rotation steps, each row followed by its count of steps:
The counts run from 0 to 130.
[111 183 138 115  93 132  87 137 117 185 100 174 109  96 127  93 158 121
 131  97 144 135 113 117 137 169 151  90 123  63 112 119 156 151 141 157
 124 120  84 132 133 148 146 151 160 109 149 103  93 170 135 113 107 108] => 119
[149 168 123 134  96 147 100 129 141 177 118 157  98 122 102 122 129 113
 161 116 195 154 118 127 145 175 144 112 122  80 144 131 131 129 109 163
 132 124  83 113 130 189 124 122 176 108 114  96 134 125 138 174 135  99] => 50
[108 161 141 129 115 159 102 144 135 194 108 187 100 128 130  92 116 102
 167 126 184 131  98 119 172 165 130 100 112  99  92 132 147 143 132 139
 149 138  93 142 121 157 135 119 157 102 116 116  91 146 134 155 105  85] => 43
[116 155 171 138  69 126 125 144 117 159 108 160 141 163 108  98 148 121
 145 128 174 129 122 123 123 133 159  85 121  78 187 166 135 159  96 173
 115 135  81 128 144 123 117 110 164  96 117 109 128 134 155 141 133 112] => 2
[ 76 148 147 106  74 165 118 131 138 145  79 213 116 151 132 111 119 127
 134 137 137 128 108 120 123 150 103  76 139  98 126 174 155 153 118 147
 122 122  99 141 145 131 105 139 157 105 115 104  98 138 171 134 133  96] => 73
[110 162 124 113 105 146 125 148 128 166 116 183 117 116 130  93 142 128
 130 150 155 126 124 134 117 148 104  65 111  99 161 167 116 156 115 189
 140 168 118 119 124 139 139 129 142  61 131 104 132 134 168 132  99 101] => 106
[108 174 178 126  68 131  98 151  95 138 100 156 125 164  91 111 145 117
 138 107 173 120 129 125 150 125 140  98 120  70 173 152 149 168 115 167
 116 112  80 120 137 145 137 130 148 141 128 110 123 154 163 115 163 114] => 85
[132 163 138 137  74 115  66 154 102 169 105 167 115  99 114 108 155 105
 127 139 143 160 143 116 149 148 127  90 122  61 142 129 125 160 136 150
 102 129  94 152 136 109 151 125 136  79 126  99  96 156 148 117 130  87] => 34
[120 159 146 138  69 134 107 159  98 163 119 161 106 169  98 115 151  98
 119 108 183 135 120 120 121 147 129  97 127  57 180 145 136 152 125 133
  90 129  96 121 131 161 125 137 162 135 117 130 108 137 133 139 168 103] => 83
[125 152 142 126  70 124 125 150 131 192 152 134 116 151  97  92 130 128
 161  97 163 103 110 126 162 154  95  80 108  68 164 142 151 126 133 141
 120 161  76 113 113 167 129 134 157 119 157 108 117 120 123 136 109 118] => 13
[ 94 172 151 127  81 141 141 152 110 145 154 158 151 152 109  85 129 100
 137  99 182 111  98 123 144 152 130  87 105  76 164 156 148 148 147 143
 123 153  83 110 143 136 106 135 161 100 131 132 123 164 153 102 122  96] => 7
[ 93 168 157 109  86 146 133 144 109 171 134 157  99 156  88  88 106 114
 161 116 165 110 118 115 192 130  93  79  94  98 139 167 149 154 130 162
 135 139  78 126 141 135 136 143 134 123 137 106 131 140 154  99 131 115] => 92
[124 174 134 116  78 135 119 121 133 194 125 153  79 134  85 102 138 136
 153 100 129 113 133 117 130 142 110  59 104  68 149 141 135 147 116 174
 123 130  74 131 137 180 145 155 164 114 156 108 116 123 145 113 107 135] => 17
[129 155 141 129  78 109 110 135 131 174 132 160  95 143  85 100 116 128
 175 129 129 135 156 117 152 144  95  82  91  75 175 137 124 133 123 177
 102 157  93 125 144 142 137 116 149  97 128  83 120 114 143 130 113 113] => 98
[123 152 138 135  78 119  96 145 124 153 148 144 109 145  74  89 113 128
 179 122 132 126 146 122 163 154  87  84  95  72 181 136 140 133 132 161
 114 166  94 123 144 145 127 103 148 116 129  89 113 117 151 124 104 112] => 97
[ 97 170 158 126  77 131 156 162 113 156 155 167 141 156 105 105 149 104
 145 101 169 107 103 134 157 152 112  93  96  92 154 163 141 142 136 157
 104 160  77 107 130 132 121 137 132  96 122 116 116 175 151 109 124  99] => 8
[105 169 145 104 109 144  70 165 101 174 123 170 124 117 113  97 149  89
 123 126 145 157 106 137 144 161 147 108 119  69 130 144 140 155 137 152
 134 148 102 116 124 149 136 121 141  87 103 109  81 167 139 131 109  72] => 38
[ 92 160 168 117  78 142 163 162 119 169 141 169 134 156 112 109 144 107
 148 114 173 100 102 133 165 138 110  78 100  95 148 170 149 148 125 167
 114 156  71 113 122 145 141 135 131 106 133 104 125 170 147 119 123 106] => 9
[123 163 138 131  62 102 119 131 134 174 142 157 104 135  85 106 142 134
 171  91 140 116 135 116 155 156  90  84 101  67 159 132 147 134 141 163
  94 146  75 120 137 149 135 143 161 120 152  90 115 142 138 112 122 122] => 15
[117 156 170 132  57 133 103 154  97 163 112 156 119 168  94 112 141 110
 122 105 181 131 120 129 144 130 140 104 128  68 175 161 135 155 105 145
 110 113  79 128 137 154 128 135 143 122 116 124 118 142 146 127 160 108] => 84
[112 174 114 130  88 144  90 147 111 143 127 181 119  98 102 111 137 119
 126 126 155 137 122 120 150 163  57  80 122  79 167 154 122 135 157 139
 126 163 122 137 132 147 131 134 146  96 145 142 110 123 179 109 112  75] => 26
[117 150 145 150  67 144 119 143 113 163  90 175  87 148 123  88 137 109
 131 123 200 115 124 112 124 131 130  74 126  73 157 143 150 149 133 126
 118 117  98 132 131 154 126 135 172 152 147 124 122 127 160 146 163 114] => 81
[124 178 141 149  96 149 100 148 129 168 137 182 114 130 106 118 131  91
 181 106 170 153 103 118 171 180 116 116 108  87 122 128 139 118 149 121
 123 148  92 131 128 167 126 106 170 115 108 128  89 144 147 153 117  76] => 45
[131 161 128 127  83 122 112 128 133 183 122 157  75 136  91  84 118 132
 167 139 139 130 151 109 149 142 107  66  99  77 165 146 127 146 106 176
 122 145  89 144 149 144 134 131 155  91 130  94 127 110 146 133 102 121] => 99
[115 145 148 150  65 139 132 157 117 176  86 193  93 158 129 104 140 121
 136 138 191 116 125 114 133 132 118  86 125  77 159 150 140 150 114 144
 100 124 100 140 126 148 133 134 162 138 131 107 116 133 147 162 176 110] => 80
[ 92 173 171 117 100 141  79 154 111 158  94 179 151 128 125  97 132 113
 161 126 160 152 103 130 172 153 128 113 123  86 113 146 158 143 127 159
 148 139  83 130 126 129 135 105 140 100 120 109  95 168 150 138 111  78] => 40
[ 95 190 160  96  95 154  82 144 122 170 107 179 142 121 113 128 150 120
 147  78 147 144  93 127 170 167 112 112 131  85 116 147 149 130 121 148
 142 137  79 119 119 167 137 134 151 110 131 134  92 157 141 112 105  93] => 122
[114 131 136  88  76 151  92 127 138 172 103 165 105 128 117  96 114 125
 108 140 134 123 125 135  95 171 129  74 143  66 140 153 170 155 120 160
 129 116  92 108 132 158  97 132 161  97 113  88  96 108 140 147 120 110] => 69
[120 157 144 154  78 134 135 154 114 171 117 178 134 100 123 110 165 116
 140 143 158 123 118 111 143 139  88  62 123  84 135 149 123 147 136 135
 125 149  76 161 119 112 134 128 145  87 160 117 107 152 170 124 107  91] => 111
[110 165 123 124 103 150 120 148 123 163 121 172 131 100 128  80 139 119
 120 147 175 128 113 127 123 153 107  56 122  82 155 157 121 152 131 172
 158 167 110 128 124 140 122 127 160  67 156 120 128 133 161 130  86  98] => 107
[142 177 148 153 100 154 106 132 137 153 106 175 104 128 100 125 135 104
 202 122 160 144 123 121 163 166 136 102 107  78 122 116 133 132 130 166
 125 115  78 126 130 169 143  96 177 132 123  85 126 147 172 162 132 100] => 48
[117 158 136 144  68 124 135 152 120 175 126 174 141 107 124 110 154 125
 138 142 169 136 108 110 145 145  77  71 124  83 149 161 121 139 126 142
 112 161  86 153 119 117 133 123 134  69 145 120 111 144 153 130 107  82] => 110
[147 169 130 146 112 147 104 136 143 165 113 173  87 120 107 129 136 102
 174 117 168 148 130 129 149 173 151 106 101  77 142 119 125 134 130 174
 120 130  91 109 127 188 137 114 173 116 113  85 130 136 154 170 135 104] => 49
[122 147 139 124  94 145 115 148 115 184 158 142  87 161  80  85 104 101
 163 122 145 118 121 131 164 138  88  76  97  89 164 158 144 137 132 148
 134 163  92 113 126 177 134 116 140 116 123 106 118 107 142 134 108 106] => 95
[135 132 130 115  69 150 136 147 134 175 134 164  99  96 103 117 104 118
 146 158 162 112 119 142 152 174  80  77 132  86 117 157 149 150 149 153
 115 113  76 126 126 137 120 133 135  93 122  57 140 135 165 150 145 101] => 61
[133 129 145 108  49 140 108 136 131 169 136 154 107 124  86 141 125 118
 140 134 118 132 124 130 123 169  85  79 149  69 137 165 151 144 129 133
 107 110  55 133 133 140 110 113 132  94 108  80 103 125 157 138 134 106] => 65
[112 181 146 116 111 143  72 150  99 165 107 161 114 104 119  95 150  85
 125 132 142 154 115 133 133 152 160  94 123  62 127 135 139 164 148 151
 135 124  94 131 131 149 143 127 148  98 121 115  84 163 153 122 110  88] => 37
